In the data rows, 128 means zero.
Here are some rows, each followed by its group. Groups can overlap.
[126 143 126 115 121 129 114 116 134 137 117 116 137 128 144 133 141 136 118 113 118 121 127 133 139 115 133 128 118 124 117 115 141 128 134 137 122 144 114 119 121 120 133 115 135 130 120 128 123 122 111 127 135 136 139 137 121 144 118 121 121 129 140 140] d
[124 118 128 144 145 144 144 145 117 113 102 132 120 139 122 154 128 114 117 141 132 135 126 120 149 148 134 113 138 144 117 145 127 108 140  92 156 112 119 147  99 151 149 110 109 124 147 109 129 130 144 100 148 170 120 124 128  91 142 162 108 170 131  97] e
[119 174  94  93 120 172  89  86 146 179  95  80 119  95 181 148 140 135 115  35 127 134  91 143 127  63 131 192 116  83  69  89 167 177 142 176 133 196  93  91 114 100 138  36 117 107 106 142 129 119  80  87 123 194 145 182 127 192 111  92 139 122 133 186] f
[126 138 129 119 123 126 117 121 133 131 122 121 136 130 138 131 138 133 122 121 122 121 131 133 135 121 132 125 122 126 123 120 135 129 131 134 124 139 120 124 127 124 132 123 132 128 124 127 123 121 118 129 135 131 138 135 123 137 121 124 123 128 139 136] g
[128 137 131 118 118 119 116 121 134 128 127 123 142 131 135 126 140 138 124 127 116 116 137 133 136 125 129 119 117 127 130 120 132 123 129 137 113 137 123 121 130 121 129 137 139 135 119 128 122 122 118 140 134 114 139 130 122 138 118 121 122 123 139 138] d
[125 138 128 119 123 129 116 119 132 130 120 121 135 130 139 132 137 133 121 122 121 122 131 132 135 121 132 126 120 126 121 120 135 128 132 134 124 139 120 124 123 123 133 122 132 130 124 126 124 122 117 128 136 130 136 135 122 139 121 124 120 127 136 133] g
[125 138 128 119 121 128 117 120 132 129 121 119 136 127 137 133 137 134 123 121 120 123 132 133 136 120 131 126 119 126 122 120 135 129 133 133 123 139 120 125 126 125 130 124 133 130 123 127 124 122 116 128 135 130 139 136 124 137 122 125 122 128 136 135] h
[135  27 119 223 161 141 234 192  89 120 243 205  30 112  24  66  12  56 228 184 229 218  97 103   9 180  75 207 214 117 208 214  38 186  51 107 170  41 242 155 197 165  57 182  99  82 191 150 181 173 229 130  17  63  22  93 190  78 208 145 226  61   3  80] i
[123 118 129 144 144 144 144 143 118 113 100 133 118 138 123 154 128 115 113 141 132 134 125 118 147 149 132 112 137 144 116 143 127 108 140  90 156 110 120 149  98 151 149 110 110 123 146 111 129 128 144 102 150 170 119 126 126  91 142 162 107 172 133  98] e
[128 112 176 122  86  47 116 126 142  86 170 151 183 187 101  95 151 146 138 212  94  88 198 147 151 179 133  40 107 162 208 138  97  87 103 109  71 101 151 140 158 139 108 255 190 155 125 113 117  94 132 222 152   0 152  98 102 124 117 141  96  81 164 110] j
[126 138 128 120 123 126 117 119 133 130 120 120 135 128 137 133 137 134 123 120 122 122 131 132 136 121 134 126 122 125 123 119 135 129 132 134 122 140 118 124 124 124 131 122 131 130 122 128 125 122 117 128 135 130 136 134 122 138 122 124 121 129 136 137] h
[126 194 111  66 104 132  61  74 158 168  93  74 162 103 193 137 171 168  99  51  90  97 119 150 150  58 143 150  86  96  80  67 179 147 155 191  96 204  80  83 123  83 140  75 144 138  79 142 109 113  58 124 144 153 179 166 110 205  81  76 120 118 167 196] j
[150 177 134  67 109  81  71 100 148 139 128 105 194 104 167  98 174 191 102 103  72  69 148 133 139  81 134 102  77 116 114  69 167 110 157 196  60 169 101  93 155  65 124 153 162 181  62 150  93 137  74 176 130  83 187 109 111 183  66  59 127 102 167 182] j
[126 138 129 119 123 128 117 121 134 131 119 119 137 129 137 132 136 133 122 120 120 122 130 131 136 122 130 126 121 126 122 119 135 128 130 131 124 137 120 122 125 124 132 124 133 130 123 126 124 123 116 130 136 130 138 134 124 138 121 124 121 128 138 134] g
[128 141 129 113 121 125 110 116 135 133 122 118 140 126 142 127 138 139 119 114 118 118 131 134 136 116 132 125 118 125 121 115 139 128 133 140 116 145 118 120 130 120 130 123 134 133 117 132 124 125 113 132 136 128 142 132 123 143 116 117 122 125 140 142] d
[127 142 127 115 123 129 114 116 134 135 119 115 137 128 142 134 141 135 121 114 119 119 126 132 138 117 132 127 119 124 117 117 139 129 135 136 122 144 117 121 122 121 132 118 131 130 120 129 124 122 114 128 137 135 139 137 121 142 119 122 121 130 141 140] d
[110 163 110 104 117 166  97  91 148 160  86  88 119 120 171 160 141 125 115  63 128 135 106 146 148  92 138 168 118 103  84 104 155 163 135 143 142 180  93 107 102 126 142  55 120 103 125 127 129 106  92  90 146 188 141 180 116 170 122 123 116 135 144 162] j
[125 137 126 119 120 126 116 119 133 129 120 119 137 127 137 133 134 134 122 122 121 121 130 133 136 122 132 124 120 126 123 119 134 125 131 132 123 139 120 124 123 125 132 122 133 131 122 129 124 121 118 128 134 131 138 135 122 139 121 125 122 127 139 136] k
[127 138 128 119 122 128 116 119 132 133 120 120 136 129 138 132 136 133 121 118 121 121 130 130 134 122 132 125 121 127 122 118 135 128 132 134 124 138 119 124 124 125 131 124 133 130 123 127 126 123 118 130 133 130 137 135 122 139 122 124 121 128 140 137] g
[127 137 129 119 121 129 119 118 134 131 121 119 135 128 138 133 139 133 123 118 120 120 129 132 136 121 132 125 121 125 123 120 135 127 131 134 124 137 119 122 124 126 133 121 134 128 123 127 125 123 117 131 135 130 136 135 123 137 121 125 121 128 140 136] k
[125 138 126 118 122 130 118 119 134 131 119 119 136 130 139 131 137 134 122 120 120 121 130 131 136 120 132 126 120 125 123 120 135 128 131 132 123 139 120 126 122 124 132 123 132 130 123 127 123 122 118 130 136 130 136 136 120 138 122 124 120 128 138 135] h
[127 139 128 119 122 127 117 120 134 131 120 119 134 129 139 133 136 134 121 120 120 123 130 132 137 120 132 127 120 126 121 120 135 127 131 132 123 137 119 124 123 124 131 125 134 129 124 126 125 122 117 127 136 130 137 134 124 139 121 124 121 129 138 137] h
[114  86 134 170 129 137 167 143 117 115 159 154  92 154  88 122  91  88 164 163 166 164 130 129 108 170 116 140 163 135 168 173  85 143  90  90 152  91 168 148 135 168 108 155 124  96 170 117 153 117 168 130 115 100  88 131 138 102 170 166 138 110  97  95] i
[116  87 137 171 128 136 166 145 117 115 160 155  93 153  86 123  90  88 164 165 166 165 130 130 107 170 117 141 163 135 170 173  86 145  90  90 152  90 167 150 136 168 109 156 122  96 170 119 152 117 168 131 114 101  88 131 138 100 170 166 138 108  96  95] i
[125 138 128 119 123 129 118 118 133 132 120 119 135 129 138 131 138 133 123 120 120 122 129 133 136 121 133 127 119 126 122 119 135 129 130 133 122 138 119 122 124 125 133 124 131 130 122 130 124 122 117 130 135 130 135 133 124 138 122 124 122 127 137 135] h
[127 136 127 119 122 127 117 120 133 132 119 120 135 129 137 130 137 134 123 121 121 122 130 132 133 121 132 126 122 126 123 119 135 130 131 132 123 140 118 123 125 124 133 123 133 130 124 125 126 122 117 127 134 129 137 135 122 137 121 124 122 128 137 134] k
[126 138 128 119 121 127 117 120 134 130 121 121 137 130 137 131 137 133 121 120 121 120 129 133 134 120 133 125 121 124 122 120 135 128 133 133 123 138 120 123 125 126 132 124 132 129 122 128 124 123 118 128 137 129 137 133 122 138 121 124 122 128 136 136] h
[132 141 123 113 125 125 116 119 133 136 129 119 137 117 140 123 137 140 122 114 120 120 128 130 124 111 127 134 119 120 120 114 137 133 133 147 115 141 122 117 136 112 127 125 133 133 115 136 124 131 114 133 124 125 139 129 123 146 115 110 132 120 132 146] d
[131 140 133 111 118 110 113 118 135 125 130 123 148 128 138 120 144 144 120 127 111 109 140 133 136 121 130 112 113 129 130 113 136 120 133 142 106 138 120 121 135 113 128 146 141 141 112 131 117 124 113 145 135 107 145 122 121 141 111 114 122 120 142 140] j
[128 136 128 117 121 127 118 119 133 133 122 118 137 127 137 130 136 135 122 122 121 121 129 130 136 122 130 125 118 125 123 119 135 127 132 135 123 141 119 121 125 123 129 124 134 131 120 129 124 122 117 131 134 129 137 132 123 139 120 123 122 125 138 139] d
[126 138 127 118 123 129 116 119 134 132 120 121 137 131 138 131 137 133 124 120 120 121 131 134 137 121 133 124 119 127 122 120 136 128 132 133 124 137 120 123 125 123 131 121 133 129 122 128 123 122 119 129 136 131 137 134 123 137 121 125 121 129 138 135] g
[127 137 127 119 121 128 117 118 132 131 119 120 135 130 138 133 138 133 122 120 121 122 131 132 135 121 132 127 120 127 122 120 136 129 131 133 122 139 119 122 124 125 132 123 130 129 121 126 125 120 118 127 136 129 137 136 122 136 121 125 120 128 138 134] k
[150 176 133  67 107  82  72 101 146 140 129 103 191 104 168  99 176 192 101 105  73  69 149 135 138  79 138 102  77 118 114  71 166 110 156 195  62 167 101  90 157  65 127 152 163 179  62 150  96 138  74 176 131  85 186 111 112 183  66  58 131 105 167 181] j
[121  28 149 226 161 128 228 199  87  75 182 206  66 171  29 121  58  58 178 239 192 187 140 104  95 234 105 109 195 171 206 225  46 110  79  30 184  18 204 193 130 205 107 202 103  98 209 105 165 141 233 128 105  92  46  87 158  19 206 216 138 137  66  26] i
[136 103 165 147 146  90 152 172 108  64  95 160 166 172 104 153 159 136  86 219  94  91 175 109 192 199 142  10 117 198 146 154 121  31 158  51 134  66 117 179  87 162 166 191 128 167 145  87 108 129 161 146 193 126 139  73 107  37 128 190  61 207 171  52] e
[164 161 119  95 166 114 110 149 115 120  83 118 172  80 158 133 169 182  68 117  79  76 120  95 150  93 136  86  94 140  68  90 181  66 198 156 112 132  84 121 111  76 165 103 110 194  78 138  90 181 108 115 143 190 167  76 125 106  78  90 115 196 159 133] f
[205 209  99  28 145  69  52 111 136 169 150  93 209   0 192  46 178 250  86  46  53  37 111 102  80   0 117 143  55  78  62  16 214 116 200 255  26 197  94  48 208   0 112 117 145 240   0 206  68 223  46 177  60 105 207  59 141 221  10   0 198  95 140 239] f
[100  69 142 190 122 147 182 146 117 107 162 163  75 178  72 134  78  63 178 178 183 184 133 134 112 196 117 142 177 143 186 193  66 150  72  61 169  79 177 164 126 199 107 159 124  72 197 105 165  97 184 124 120  95  71 147 139  88 194 198 129 108  90  75] i
[153  50 107 201 175 142 216 188  89 133 234 193  40  78  45  63  26  79 210 156 213 202  85  95   3 144  78 215 196 104 177 187  64 183  78 140 157  59 224 137 200 129  64 153  93 106 161 166 170 195 208 125   7  89  39  86 196  93 183 109 235  72   7 103] i
[128 139 131 117 120 124 117 118 134 129 122 120 138 128 137 129 139 137 121 124 118 118 134 133 135 123 132 122 119 129 125 119 134 127 133 135 119 141 119 121 128 123 130 128 135 133 120 128 125 121 117 134 134 124 138 132 122 139 119 122 120 126 139 136] d
[119 143 150 105  92  92  97 103 146 121 134 117 165 161 138 118 153 146 125 144 101 100 163 149 153 135 137  90 104 133 156 118 127 118 121 134  94 144 122 120 139 126 124 178 167 137 117 122 119  96 105 173 151  66 157 135 105 155 111 125 103  99 161 141] j
[127 138 128 118 120 124 118 119 133 131 123 120 136 128 138 128 137 135 123 121 119 121 131 132 138 120 132 125 121 125 123 120 135 128 133 135 123 140 121 122 125 122 130 125 133 130 120 128 125 124 118 131 133 127 137 132 122 140 120 122 123 126 136 137] d
[125 138 127 119 122 127 116 117 135 134 120 120 134 129 137 131 135 134 122 120 121 122 129 133 135 123 132 126 119 127 123 121 134 127 132 133 124 138 120 123 122 126 130 124 132 128 121 127 126 121 118 128 134 130 137 134 122 138 121 125 121 129 139 137] g
[123 186 114  74 106 137  69  77 156 164  95  79 155 112 188 142 165 159 104  56  98 104 119 150 151  69 143 151  95  98  83  76 172 149 148 180 105 197  83  90 120  93 140  75 142 130  90 137 113 110  66 119 144 155 171 167 108 196  90  86 119 119 164 189] j
[127   7 140 242 155 129 248 202  87  94 241 221  33 152   4  80  20  41 226 231 226 217 124 107  34 225  83 165 219 146 235 239  18 159  43  59 179  11 248 181 181 200  64 217 107  79 216 128 184 151 248 142  46  43  18  87 180  43 224 189 194  75  15  41] i
[149 177 133  68 106  82  72 100 146 138 131 101 191 103 167  99 173 190 100 105  74  69 149 132 137  80 137 101  77 117 114  69 166 112 157 196  61 170 102  91 158  64 126 154 163 180  62 150  94 137  74 177 130  84 185 110 111 183  65  60 128 103 169 182] j
[125 113 176 122  85  48 118 125 142  87 170 152 183 185 100  95 151 145 135 212  94  90 199 144 150 180 134  39 106 168 209 138  97  87 104 109  72  99 152 140 159 140 106 255 187 154 125 113 116  96 132 221 153   0 153  97 101 126 116 141  95  82 164 110] j
[124 139 130 119 121 127 116 118 133 132 121 120 136 129 137 131 135 133 122 119 120 121 129 131 135 122 132 126 121 125 123 119 135 129 131 133 122 140 119 123 122 126 132 123 134 128 121 128 123 121 118 131 133 130 136 135 124 139 122 124 120 128 136 136] h
[126 138 130 118 122 126 118 119 133 130 121 121 135 129 138 133 138 133 123 120 120 122 128 132 137 124 132 126 120 127 123 121 136 128 133 132 121 139 120 124 123 123 131 122 133 129 123 127 124 123 118 129 135 131 137 134 122 138 121 125 122 128 139 137] h
[125 138 129 119 122 127 119 120 134 133 121 120 136 131 138 132 136 134 125 121 121 122 128 132 136 121 132 128 120 126 122 120 136 129 131 134 121 139 120 125 122 126 131 122 131 129 123 126 125 122 117 129 134 130 138 135 124 137 122 125 123 128 138 138] h
[126 193 111  65 103 135  62  76 159 167  93  73 163 104 193 135 172 168  98  49  91  95 120 146 150  58 144 149  85  96  78  65 180 148 154 190  94 206  80  86 121  84 140  74 147 139  79 143 107 114  59 124 143 153 180 164 107 205  81  75 120 115 167 196] j
[129 132 131 122 122 119 121 125 131 127 129 125 136 128 130 121 134 136 125 129 121 121 131 132 129 125 128 123 121 127 131 123 129 126 128 133 118 131 126 124 132 122 127 137 132 134 121 130 124 127 123 138 129 117 134 125 124 135 122 122 127 123 133 132] e
[126 138 127 119 123 127 116 119 135 132 120 119 136 129 139 131 137 133 122 119 119 122 130 134 136 123 136 126 121 126 123 120 135 129 132 132 125 141 121 123 124 124 132 125 131 128 121 127 124 123 117 128 136 131 138 135 123 138 121 125 123 129 139 138] h
[128  83 122 171 134 141 174 147 114 136 190 161  74 121  82  97  68  89 186 143 182 178 111 125  63 147 103 182 171 114 171 166  81 172  81 125 145  95 186 134 168 145  86 150 118  95 159 140 159 140 171 131  71  91  74 127 157 121 169 132 180  78  63 116] i
[125 140 127 117 123 129 115 117 134 133 117 117 136 130 141 133 137 134 122 116 120 122 129 133 138 120 132 127 121 125 118 119 137 129 133 135 122 142 117 123 123 124 132 117 131 129 121 129 126 124 116 127 137 134 138 137 121 139 121 124 121 131 139 140] d
[103  20 139 236 138 149 232 180 101 102 219 201  31 174  21 104  26  28 227 209 230 226 124 123  56 225  93 171 218 140 229 234  21 178  35  49 186  36 234 178 159 217  72 193 112  52 228 114 189 113 232 129  72  58  23 130 167  62 232 208 173  73  30  50] i
[124 142 127 116 120 131 114 115 135 134 113 117 136 130 142 136 140 134 120 116 120 120 127 133 141 119 135 128 119 127 116 117 138 128 134 133 126 145 115 122 121 125 134 116 131 127 123 125 124 119 113 124 141 139 140 140 122 142 120 125 119 131 143 138] d
[125 138 128 119 123 127 118 119 135 130 121 119 134 129 139 132 138 134 123 121 120 121 130 132 138 121 131 125 121 126 123 120 135 128 133 132 121 138 118 123 125 124 133 123 133 131 122 127 123 123 118 129 137 131 136 135 124 137 122 125 122 128 138 133] h
[101  70 143 190 122 147 184 147 117 107 162 162  73 178  72 135  79  63 176 179 182 186 132 135 113 195 117 141 176 143 187 193  65 153  73  59 170  82 177 163 126 200 108 162 124  72 198 107 165  97 184 122 123  97  71 146 138  87 193 199 130 108  89  77] i
[124  29 150 225 158 128 228 202  86  75 181 206  68 172  29 121  58  58 178 239 192 187 138 104  95 234 104 106 196 171 207 225  47 110  81  31 185  17 203 192 132 206 106 201 105  98 210 102 164 138 231 130 106  91  48  86 156  19 207 215 139 140  68  26] i
[149   0 119 255 187 141 255 228  68 104 255 238  10 108   0  56   0  40 241 223 249 234  94  86   0 209  66 201 236 128 224 244  15 170  45  86 190   0 255 176 204 179  51 201  83  86 209 150 191 199 255 128   0  61   0  61 208  34 229 162 238  74   0  45] i
[126 126 133 131 135 129 133 136 124 116 111 129 134 135 128 143 135 127 114 138 122 125 134 124 145 140 134 109 127 141 120 132 131 109 139 109 135 120 119 138 112 137 143 126 123 132 133 119 126 128 132 121 147 145 130 123 120 109 130 145 109 153 138 113] e
[185 185 106  63 159  97  82 131 125 145 109 105 188  40 176  97 172 215  73  82  67  58 113  97 120  43 129 115  75 108  58  52 199  90 204 222  74 164  86  88 151  25 145 102 125 217  34 170  81 202  78 138 104 161 187  71 132 160  45  23 157 155 152 183] f
[126 131 121 126 124 135 124 119 133 142 141 122 119 120 131 120 119 124 141 111 137 137 120 132 111 114 123 156 131 113 128 126 125 153 118 143 127 140 133 118 139 122 118 119 128 118 126 135 135 126 122 125 112 122 123 140 133 147 130 115 145 106 117 144] e
[125 139 127 117 121 128 115 117 134 132 118 120 137 129 140 133 138 134 121 117 119 120 131 134 136 120 132 125 119 124 121 117 136 128 132 134 123 140 118 123 123 122 132 123 132 130 121 127 123 122 116 129 136 132 139 135 119 139 120 123 121 129 138 137] d
[128 138 128 119 120 125 117 120 133 130 120 120 135 130 137 132 137 133 122 119 121 122 129 132 136 121 132 127 121 125 122 118 135 128 132 133 125 138 119 123 124 125 130 122 131 130 122 127 123 121 118 129 135 130 137 134 123 137 121 125 125 129 137 136] h
[114 116 126 155 152 168 153 149 114 113  74 131 106 147 126 182 128 100 104 138 138 145 116 116 165 159 137 112 144 151 100 153 131 102 145  64 184 108 108 160  68 169 169  79  92 110 164  96 135 120 150  72 169 216 111 138 125  72 155 190  90 204 136  81] e
[125 138 127 119 122 129 117 119 133 132 121 120 137 131 137 132 136 134 121 120 122 121 130 132 136 122 131 125 121 127 121 121 135 128 133 132 123 138 118 123 126 125 136 122 132 129 122 128 124 123 117 130 138 131 139 134 123 138 122 125 123 130 138 137] k
[126 138 127 118 123 128 118 118 133 131 120 121 135 131 137 133 137 133 123 120 120 121 129 131 135 122 132 126 121 125 123 120 136 128 131 134 122 139 120 125 124 126 131 123 134 129 123 129 124 120 119 129 134 131 137 136 124 137 121 125 120 126 137 135] g
[127 137 126 119 123 126 117 120 133 133 119 122 134 130 138 132 136 133 123 121 121 120 129 133 135 120 131 125 120 127 122 117 135 129 133 133 124 140 120 123 123 124 131 121 132 130 123 129 124 122 117 128 136 130 137 136 121 138 121 124 123 128 138 136] h
[126 143 125 116 123 133 114 118 135 134 117 115 134 125 142 135 139 134 120 111 120 123 125 133 135 116 132 133 119 124 116 115 140 131 135 138 125 144 115 121 122 122 134 112 128 126 119 127 124 124 115 123 135 140 137 139 124 141 120 122 122 131 137 140] d
[139 152 118 101 125 125 102 111 136 148 130 113 142 104 149 114 138 151 123  94 114 115 121 129 119  92 128 146 113 110 111 100 148 139 138 170 107 157 116 103 143  94 123 112 134 140  97 145 119 138 102 136 112 125 148 129 128 165 104  89 143 111 133 162] f
[126 142 127 115 120 129 113 117 136 133 115 116 138 133 144 137 142 135 118 115 118 118 130 132 143 118 136 123 114 126 117 117 140 128 135 131 122 145 113 121 120 126 135 117 133 129 120 124 123 119 112 128 142 136 141 140 116 140 118 125 115 132 144 138] d
[125 138 128 119 122 127 117 118 135 132 121 119 135 128 137 133 136 133 122 118 121 121 130 132 137 121 133 126 120 126 122 121 135 130 130 133 123 139 119 123 123 126 132 124 130 129 123 127 124 121 117 127 134 130 138 136 123 136 121 124 119 128 137 136] h
Which 3 groups are nearest to each row below, nearest first, going by the distance to the group's nearest row?
[125 138 127 119 121 127 118 121 133 131 120 121 136 130 137 131 136 133 123 121 120 121 131 133 136 121 133 125 120 126 123 121 135 128 132 133 125 139 120 123 124 123 134 124 132 129 122 128 124 121 117 128 137 130 137 136 123 137 121 124 122 129 138 136] g h k
Which 4 groups are nearest to each row below, nearest first, going by the distance to the centre of the group?
[125 142 126 115 122 129 114 116 135 135 116 117 136 125 143 136 141 136 119 113 119 120 128 135 139 116 134 130 118 123 117 115 138 130 133 136 123 144 114 120 123 121 132 119 131 129 120 129 122 122 113 126 137 136 138 141 123 141 119 122 121 129 140 140] d h k g
Which 4 groups are nearest to each row below, nearest first, going by the distance to the group's nearest row?
[229 178 105  53 182  51  88 162 108 137 155 129 210   0 159  37 170 255  75 101  51  31 115  72  72  24 112 105  65 106  69  37 204  65 220 255  34 139 109  74 206   0 121 153 129 255   0 205  65 255  86 179  53 110 193   0 155 158  14   0 201 135 128 194] f j d e
[126 138 127 119 122 127 117 121 134 131 118 120 135 129 138 132 136 134 122 119 121 120 130 133 135 122 133 124 120 126 122 120 136 129 132 134 123 140 119 123 124 125 133 122 132 129 123 127 125 123 118 131 136 130 137 135 125 137 122 124 122 129 137 136] h g k d
[124 141 125 119 124 132 117 118 134 133 118 117 133 129 142 136 138 133 121 116 122 124 129 132 138 119 133 129 120 124 118 119 138 130 133 134 128 142 116 122 121 126 133 116 130 127 122 125 124 120 116 124 137 137 137 137 124 138 121 125 120 130 138 138] d h k g
[125 141 127 117 122 131 115 116 135 133 114 114 138 130 143 137 142 135 118 114 119 121 127 134 142 119 133 127 120 124 117 118 139 129 134 135 125 143 115 121 118 125 133 116 131 126 121 127 122 119 114 125 140 136 139 137 121 141 120 126 119 132 140 139] d h k g
[126 139 129 119 123 127 116 119 134 131 119 121 138 131 138 131 138 133 122 121 121 122 132 132 136 121 132 127 121 125 122 117 135 127 131 133 123 140 121 122 125 126 132 122 133 129 124 128 126 122 118 128 136 130 137 135 121 137 122 125 124 131 138 136] g h k d
[125 138 129 118 123 128 118 121 131 131 121 119 135 130 137 131 138 133 122 121 121 121 131 133 136 121 132 126 120 125 123 120 136 129 133 133 122 137 119 125 123 122 130 122 132 129 122 127 124 121 117 127 136 132 138 136 122 138 121 125 121 126 138 134] g h k d
[118 175  96  92 119 172  88  84 147 179  96  78 118  95 182 150 140 135 117  37 129 134  91 143 128  61 134 193 117  84  70  88 165 177 140 176 134 196  92  91 116 103 136  34 117 106 105 142 125 117  81  85 125 193 144 182 126 191 111  93 140 122 134 185] f j d e
[126 138 127 119 123 129 118 120 133 133 121 118 134 131 136 131 137 134 123 119 121 120 131 134 136 121 132 125 122 125 123 120 136 129 132 131 123 138 119 126 124 125 132 124 133 129 123 128 123 122 118 129 134 132 137 135 121 137 121 125 122 128 136 136] h g k d
Which 3 groups are nearest to each row below, nearest first, going by the average distance to the group's rows?
[125 138 127 119 122 127 117 119 132 131 120 121 134 130 139 133 136 134 121 121 121 120 129 131 137 121 132 126 119 128 123 118 135 128 131 131 122 139 119 125 125 123 132 123 131 127 123 128 124 121 117 129 137 131 136 135 124 138 122 125 121 131 136 138] h g k
[183 185 106  62 160  97  82 131 125 144 109 106 187  40 178  96 175 215  73  80  68  58 112  97 121  43 130 114  77 110  58  52 199  89 204 224  76 163  85  85 152  23 144 102 123 216  35 172  81 205  79 140 104 161 187  71 134 160  45  24 154 155 150 183] f j d
[129 138 131 117 122 125 116 117 131 131 121 121 139 130 138 129 139 136 122 122 118 118 134 132 138 121 133 122 119 127 124 119 136 126 131 136 121 139 120 122 127 122 130 128 136 132 120 127 123 124 115 134 135 124 139 132 121 139 119 122 122 126 139 137] g h k
Which 3 groups are nearest to each row below, nearest first, going by the distance to the centre of the group?
[126 137 126 119 122 127 117 119 132 130 122 120 135 130 139 132 136 133 122 119 121 122 131 133 136 121 131 125 119 127 123 119 135 127 133 134 121 140 119 122 124 123 132 122 133 129 122 128 125 121 120 129 137 129 137 134 124 136 121 124 123 128 139 136] k h g
